W =
[[ -8  24   2   5 -25 -25  -3  20  11  -8  33  33]
 [-61   0  13 -36  22  55   4 -39  22 -42  37  42]
 [ -1  33 -14  11  67 -49  23  31 -11  -4 -35  -8]
 [-31 -17 -22 -13  32   5  13   8  66 -14  36  25]
 [  7  21  12  18 -29  14  25  -3  -7   0   6   8]
 [ 54 -34  31 -52 -16  20 -65 -16 -11  41  -8 -27]
 [-11 -11 -63  22  12 -50  42  43  25  -8  20   2]
 [ 23 -16 -25  47 -50 -61  33  34 -26  24 -26 -26]
 [  0  21  12 -12 -25 -17 -35   2 -30 -19 -33  13]
 [ 56 -13  13 -28   8  34  35 -13 -22  49 -27 -59]]
What is the entry in the bottom-left corner?
A: 56
What is the largest entry in the last column?
A: 42
The entry just left of the largest entry is 11
What is the fourth-last entry, reading row by row?
A: -22
What is the smallest entry in the last row?
A: -59
What is the first entry in the row that holds the smallest entry?
A: 54
What is the top-right entry?
A: 33
The largest entry: 67
What is the entry directly above -39?
A: 20
The 5th entry in reading order: -25
What is the entry in the top-left corner?
A: -8
What is the entry directly above -49?
A: 55
What is the entry directly above the smallest entry?
A: 25
What is the entry directly below the largest entry?
A: 32
What is the third entry on the diagonal from the top-right corner?
A: -4
The fourth entry in reading order: 5
The smallest entry in the first column: -61
The entry just left of 47 is -25
What is the third entry on the main diagonal?
A: -14
The second-last entry, reading row by row: -27
What is the entry directly above 55?
A: -25
The entry just left of the smallest entry -> 20
The last entry in the row that holds the largest entry is -8
The first entry of the largest entry's row: -1
What is the third-last entry, reading row by row?
A: 49
What is the entry just right of the smallest entry?
A: -16
The 2nd entry on the main diagonal -> 0

B =
array([[ 10,   6,  14,   4, -32, -18,  -1, -11,  67,   5, -15,  54],
       [  0,  15,  -4, -42, -64, -20,  16,  -5,  15,  -3, -48,   9],
       [  1,  -4,  -3,   4,   3,   2,  -4,  -4,   3,  -1,   3,   0],
       [ -9,  -3, -12,  -1,  12,   2, -58, -58,  11,   2,   1,  -5],
       [ -7,   0,   5,  48,   7,  14,   8, -24,  12,  31, -22, -29],
       [-45,  28,  37,   1, -10, -40,   0,  -6,   4,  11, -14,   8]])
The last entry of the smallest entry's row?
Answer: 9
The largest entry in the first column -> 10
The entry directly above -29?
Answer: -5
The second-last entry, reading row by row?
Answer: -14
The entry just left of 31?
Answer: 12
The 3rd entry on the diagonal from the top-right corner is -1
The 3rd largest entry: 48
The entry just right of the smallest entry?
Answer: -20
The entry directly above -7?
Answer: -9
The 3rd entry in reading order is 14
The entry in the bottom-right corner?
Answer: 8
The entry just right of -12?
Answer: -1
The entry directly below the smallest entry -> 3
The entry just left of -12: -3
The last entry of the largest entry's row: 54
The entry directly above the smallest entry?
Answer: -32
The first entry in the row that holds the smallest entry: 0
The entry just right of the largest entry?
Answer: 5
The bottom-left entry?
Answer: -45
The smallest entry?
Answer: -64
The second entry on the diagonal from the top-right corner -> -48
The entry just left of the largest entry -> -11
The bottom entry of the column that holds the largest entry: 4
The fifth-last entry, reading row by row?
Answer: -6
The third-last entry, reading row by row?
Answer: 11
The entry directly above 7?
Answer: 12
The top entry of the column that holds the largest entry -> 67
The entry directly below the largest entry?
Answer: 15

M =
[[ -0.73   1.03   1.59 -10.20]
 [ -9.19  -0.11  -6.29  -9.72]
 [ -1.20  -5.85  22.15   4.18]
 [-14.96  -0.26 -10.88 -10.37]
 [ -4.14  -8.67   9.90  -0.90]
 [ -7.80   8.80   4.19   5.34]
 [  2.20  14.23  10.12   1.39]
 [  2.17  15.74  17.23  -1.92]
 [  2.97   2.31  -0.92   1.30]
 [  2.75   9.11   6.65  -3.71]
 [  0.95  11.74   1.66  13.04]
 [  3.82   0.71   4.11 -12.62]
 [ -2.92   0.44  -0.78   1.89]
 [  5.44   9.97 -10.36  -3.52]
 [ -0.58  -0.08   1.85   1.68]]
The entry directly below the largest entry is -10.88
The 2nd largest entry is 17.23
Which number is the last entry in the row that holds the smallest entry?
A: -10.37
Which number is the smallest entry in the first row?
A: -10.20
Which number is the top-left entry?
A: -0.73
The entry just left of 9.11 is 2.75
Which number is the third largest entry?
A: 15.74
Which number is the 5th-last entry, reading row by row?
A: -3.52
The 3rd entry in reading order -> 1.59
The entry just right of -9.19 is -0.11
Which number is the third-last entry, reading row by row?
A: -0.08
Which number is the 2nd entry on the diagonal from the top-right corner?
A: -6.29
Which number is the smallest entry in the first column?
A: -14.96
The first entry in the row that holds the largest entry: -1.20
Which number is the entry just right of the largest entry?
A: 4.18
The 5th entry, reading row by row is -9.19
The bottom-right entry -> 1.68
Which number is the entry just right of -4.14?
A: -8.67
Which number is the second smallest entry?
A: -12.62
Which number is the entry directly above 5.34?
A: -0.90
Which number is the entry directly above -2.92?
A: 3.82
Which number is the smallest entry in the last row?
A: -0.58
The entry directly below -10.36 is 1.85
The entry just left of 4.18 -> 22.15
The entry just left of the largest entry -> -5.85
The entry just right of the smallest entry is -0.26

Read these off the grid that follows. Indices start at 1.
1) What is the entry just left of the largest entry?
2) What is the entry just left of -44?
3) What is the entry in the bottom-left corner?
4) What is the maximum?
5) What is the entry directly below 28?
6) What is the top-right entry?
7) What is the entry at row 1, column 3?
array([[-15,   9,  -4,  15, -12,  16, -44,   9,  22,  16,   6, -23,  -9],
       [  5,  39,  12,  16,   7,  23,  29,  16,  11,  18,   0,  13,   7],
       [ 36,  21,  38,  11,  -8,  16,   6,  18,   0,  25,  12, -24, -13],
       [ -1,  22,  26,   1,  44,  42,  12,  20,  25,   7,  28,  12,  14],
       [ 30, -11,  19,  21,   3,  16,  -5,  19,   0,   0,   7,  -3,  24]])
1) 1
2) 16
3) 30
4) 44
5) 7
6) -9
7) -4

Questions about the grid below. Indices start at 1.
1) What is the entry just left of the centre entry?
2) What is the entry at row 1, column 3?
3) What is the top-left entry?
4) What is the bottom entry of the column that holds the smallest entry?
5) What is the entry at row 3, column 1?
6) What is the entry in row 2 and column 2?
7) What is the top entry of the column that holds the largest entry?
8) What is the top-right entry?
[[ 0.046  0.577 -0.013  0.535  0.254 -0.247  0.157]
 [-0.731  0.627 -1.247 -0.095 -1.310 -0.326  0.721]
 [ 0.352 -0.857  0.249 -0.873  0.564  1.338 -1.809]]
1) -1.247
2) -0.013
3) 0.046
4) -1.809
5) 0.352
6) 0.627
7) -0.247
8) 0.157
